First come named moves, each a turn or a mirror, each shown by rows before and after it. For each pair of rows after them, which moves, in which order, take the first row to the second? The first pair is done for you.
move j_685:
20, -28, 24, 32, 13, 35, -15, 25, 0, 32, 0, -29, 39, -33, -18, 1, -14, 4, 14, 8, -1, 34 => 13, -29, 29, 32, 4, 34, -21, 3, 4, 35, 1, -27, 39, -31, -12, 8, -11, 3, 7, 19, 6, 39
-24, 11, -17, -35, 25, 16, -26, 7, 10, -8, -13, 7, 28, 2, 6, 38, -7, 0, -35, 15, -13, 33 => -21, 11, -22, -34, 39, 20, -20, 27, 6, -16, -12, 6, 25, -1, 2, 36, -13, 0, -26, 0, -16, 27
-17, -6, -3, 3, -45, -31, 2, -31, -2, -3, 3, 15, 8, 14, 20, 2, -4, 5, -1, 36, -1, -4 => 0, 8, -19, 14, -4, -23, 22, 54, -19, -10, 5, 13, 2, 8, 0, -21, -11, 6, 13, -6, -21, -27
move j_422:
26, 32, 3, 36, 46, -3, 8, 0, -3, 2, 1, 1, -28, -11, -6, 2, 0, -11, 32, -11, 11, -29 => -15, 3, 11, -6, -3, -21, -9, -7, 0, 11, -18, 29, 31, 7, 26, 26, 12, -20, -24, 50, 8, -17
-14, -25, 5, -13, 10, 35, 0, -12, -25, 27, 29, 9, -8, 0, -16, -2, 7, -16, -16, 5, 15, 1 => -6, -32, 11, -7, 4, 34, 4, -5, -25, 27, 22, 7, -4, -6, -22, -6, 10, -5, -10, 6, 12, 23
10, 24, -2, 19, 11, 8, 7, -4, 5, -5, 25, -8, -23, -4, -5, -5, -6, -9, -8, -25, 27, -55 => -19, -19, 11, -1, -39, -8, 2, -5, 5, -2, 8, 18, 37, 1, 12, 0, 15, 1, -49, 25, 5, -11
-13, -16, 11, 1, -14, -11, -12, 21, -1, 0, -39, -1, 0, 8, -18, -14, -7, 30, 23, -10, -26, 10 => -16, 9, 1, -5, 15, -8, -17, 8, 1, 2, -30, -5, -26, 20, -14, -1, -23, 6, 20, -13, -6, -39
move j_871:
20, 0, 12, -3, -31, 11, -2, -18, -11, 12, 31, 5, 5, -41, -14, 8, 16, 17, 11, 0, -15, 17 => 19, 19, -7, 12, -24, -5, 5, -6, -15, 5, 29, 11, -23, -25, -21, 2, -2, 22, 38, -13, -21, -14
26, -12, 14, -8, -6, -4, -21, -16, -6, -10, -11, 17, -3, 15, 14, 32, -4, 9, 25, 3, 12, -23 => 26, -21, 23, -10, -12, 3, -26, -15, -5, -8, -9, 13, 9, 8, 18, 34, 3, 6, 13, 10, 17, -10
-28, -11, -26, -13, 22, -22, 8, 69, -5, -18, -19, 30, 36, -2, 9, -11, -1, 7, -33, 20, -7, -25 => -26, -2, -28, -15, 48, -6, -2, 69, 4, -10, -23, 23, 21, 3, 8, 1, -1, -1, -33, 8, 3, -37
3, 22, -7, -1, 32, -8, -18, -41, 33, 2, 7, 1, -43, 28, -8, 34, -20, -22, 34, -6, 22, -44 => -2, -28, 23, -15, -11, 13, -16, -64, 30, 22, 18, 5, 20, -13, 8, 33, 21, -15, -26, 32, 18, 31

Each pair is 2 to 3 moves apart.
19, 2, 10, 12, 10, 24, -9, -51, 8, -9, 5, -17, -17, -18, 11, 15, -8, 14, 12, -13, 12, 41 => -12, -8, 3, -3, -35, -7, -2, -54, 4, -13, 1, 11, 13, 6, 29, 12, -8, 17, -4, 26, 4, 33
j_871 j_422 j_422
14, 21, -8, 8, 8, 11, 9, 5, 1, -18, 21, -15, -24, -10, -7, -24, -12, 0, 27, -6, 11, -29 => -10, 6, -11, -22, -4, -3, 6, 45, -5, -14, 6, 3, 13, 1, 5, -14, -6, -9, -13, 17, 2, -32
j_422 j_685
-3, 29, -22, 13, -9, -25, 9, -19, -5, -11, 11, 8, -22, 24, 6, -2, -21, 3, 27, -2, 8, -48 => -16, 24, -20, 5, -20, -30, 0, -26, -5, -6, 5, 13, -6, 32, 18, 5, -19, 0, 10, 15, 9, -50
j_422 j_422 j_422
-13, -3, -28, 25, -19, -24, 8, 22, -20, -11, -22, -35, -34, 19, -27, -11, 1, 35, 78, -3, -27, 15 => -10, -46, 7, -3, -28, 15, -9, 1, -13, 17, -12, -41, 12, -18, -10, 5, 42, 27, 14, 21, -16, 80
j_871 j_871
-2, 0, 5, -10, 9, 0, 1, 5, 2, 11, 7, 4, 10, -1, 19, 7, 2, -5, -34, 16, 2, -12 => -2, 8, -7, -3, 14, -8, 8, 23, -3, 5, 7, 8, -1, 6, 9, 0, -6, -8, -20, 5, -5, -29
j_685 j_871 j_871
14, -1, 0, 4, 24, 13, -20, 4, -3, -5, 23, -23, 14, 13, -15, -3, -7, -5, 4, -16, 6, 2 => 12, -12, 5, 6, 12, 13, -16, 10, 0, -6, 19, -20, 29, 9, -18, -5, -2, 4, 2, -14, -3, 22
j_422 j_422
-30, 30, -7, -38, -20, -20, 2, 8, -2, 40, -13, 10, 25, 24, 7, 11, 21, -12, -29, 11, 18, 1 => 4, 45, -6, -7, 24, 3, -1, 28, 2, 37, -18, -17, -21, 12, -27, 6, 13, -6, 16, -46, 8, 7
j_871 j_422 j_871
-1, 7, 26, 1, -6, 0, -33, -76, 21, -3, -29, -24, -32, 10, -18, 27, -1, 21, 46, -13, 5, 39 => -45, 21, 0, -54, 27, -4, -40, -7, 19, 7, -34, 0, -6, 43, 8, 44, -13, -19, -21, 21, 18, -32
j_685 j_422
-16, 21, -20, -7, 5, -13, -6, 7, -9, 3, -13, 12, -2, 40, 4, 14, -11, -12, -15, 1, -1, -37 => -13, 0, -19, -7, -15, -20, 12, 35, -21, -2, -8, 16, 23, 31, 1, -1, -8, -2, -21, 6, -14, -12
j_871 j_871 j_685
-16, -14, 9, 20, -53, -41, 12, 19, -5, -21, -16, 11, 46, 5, 23, -14, 13, 3, -17, 19, -24, 23 => -28, 21, -7, -2, -16, -40, -7, -5, 2, -9, -5, 14, 18, 25, 40, 8, -4, -36, -31, 24, 18, -47
j_422 j_422
0, 5, -2, -16, 50, 5, 19, -66, 0, -9, 18, 31, -2, -4, 23, -3, -19, -12, -6, -28, 40, -8 => 5, -17, -2, -11, 46, -2, 41, 24, -13, -23, 4, 43, 27, -16, 4, -30, -12, 7, -4, -43, -1, 26
j_422 j_685
-17, 27, -12, -15, 23, 4, -16, 5, -3, 13, -1, 10, -17, 15, -10, 10, 11, -35, -16, -10, 10, -19 => -15, -9, 8, -2, -22, -6, -7, 5, -3, 8, -13, 16, 11, -1, -16, -3, 30, -6, -8, -2, -20, 44
j_685 j_422
6, 8, 26, 11, -17, 9, -29, -22, 41, 2, -36, -4, -27, 30, -5, -10, 9, 16, 1, 12, -28, 25 => 25, 9, 18, 16, 18, 25, -13, 45, 29, 0, -25, -7, -25, 16, -17, -30, 7, 11, 0, -14, -38, 18
j_422 j_871 j_685
-24, -17, 1, -32, 26, -8, -33, 45, 28, -30, -53, -1, 6, 31, -11, 27, 5, 11, 1, -8, -5, 5 => -21, -32, 11, -38, 11, 10, -30, 31, 24, -22, -45, -2, 32, 13, -1, 23, 20, 13, -23, 2, 3, 35
j_422 j_422 j_871
15, 4, -16, -7, 9, -8, 10, 7, 27, -20, 9, 7, -39, 16, -43, 26, -28, 0, 45, 9, -16, -1 => 9, 9, -22, -17, 10, -12, 1, 0, 27, -19, 13, 9, -42, 22, -35, 33, -31, -6, 33, 14, -9, -19
j_422 j_422 j_422
35, 20, 21, 17, -17, -11, 21, -5, -2, -4, -5, -6, -11, -18, 7, -13, 16, -4, 11, -21, 2, 8 => 28, 11, 22, 12, -31, -13, 22, -7, 1, -2, -4, -1, 3, -15, 13, -11, 16, -1, -4, -7, 0, 16
j_422 j_871 j_422
-5, 9, -2, -26, -40, -28, -15, -50, 5, -14, -36, -1, 9, 46, -12, 16, 3, 12, -6, 23, -10, 19 => -19, 20, -17, -44, -24, -26, -18, -20, 2, -12, -32, 4, 9, 54, -4, 24, -4, -7, -25, 27, -2, -17
j_685 j_422 j_685
-15, -8, -11, -3, -9, -37, 4, 36, -3, -14, -10, 15, 1, 22, -8, -13, -11, 15, 19, 3, -19, -16 => -26, -6, -5, -8, -22, -38, -9, -25, 5, -9, -6, 13, -4, 26, 4, 4, -9, 12, 13, 14, -3, -12
j_422 j_685
4, -21, -2, 0, -23, -9, 15, -5, 2, -6, -14, -6, 3, -6, -5, -30, 22, 20, 17, 8, -21, 33 => -18, -10, -13, -29, -20, -12, -3, -22, 9, 1, -18, 4, 7, 13, 13, -12, 19, 0, -15, 36, -2, 2
j_422 j_422
17, 10, 9, -14, 28, 2, 10, 10, 8, 10, 21, 15, 15, 8, -4, 17, -22, -14, 29, -13, 14, -47 => 23, -15, 23, -5, 3, -3, 25, 32, 2, 3, 8, 19, 39, -5, -16, 1, -10, 10, 34, -16, -15, 0
j_685 j_422 j_685
-30, 5, -5, -17, 11, -45, -10, -23, 8, 16, -16, -1, -34, 29, 22, -3, -2, -38, -32, 31, 34, -31 => 0, 20, -6, 10, 35, -24, 5, -24, 4, 15, 6, -22, -55, 9, 9, -22, -6, -40, 1, -3, 42, -35
j_871 j_422 j_422
-2, 2, 0, 27, -35, -39, 11, -29, 5, -21, -14, 6, 1, 3, -4, 3, -6, 20, 28, 11, -4, 20 => 14, 13, 10, 2, 31, 24, -14, -31, 16, 7, 2, -18, -11, -24, 3, 27, 4, -19, -16, -6, 30, 9
j_422 j_685 j_871
4, -15, 21, 7, -10, -3, -2, -41, 5, -1, -8, 4, -1, -4, 1, 14, 5, -3, 2, -11, 8, 38 => 10, -1, 6, 18, -7, -25, 18, -3, -2, -12, -11, 8, -18, 8, -14, -4, -10, 2, 33, -32, -8, 12
j_871 j_685
27, 24, -1, 7, 14, -7, -26, -30, -23, 26, 14, -34, -31, 7, 9, 35, -2, 0, 21, -1, 45, -15 => 9, 9, -9, -17, 26, -13, -12, 68, -35, 21, -1, -15, 7, 19, 9, 25, -1, -2, -11, 6, 17, -26
j_422 j_685 j_422
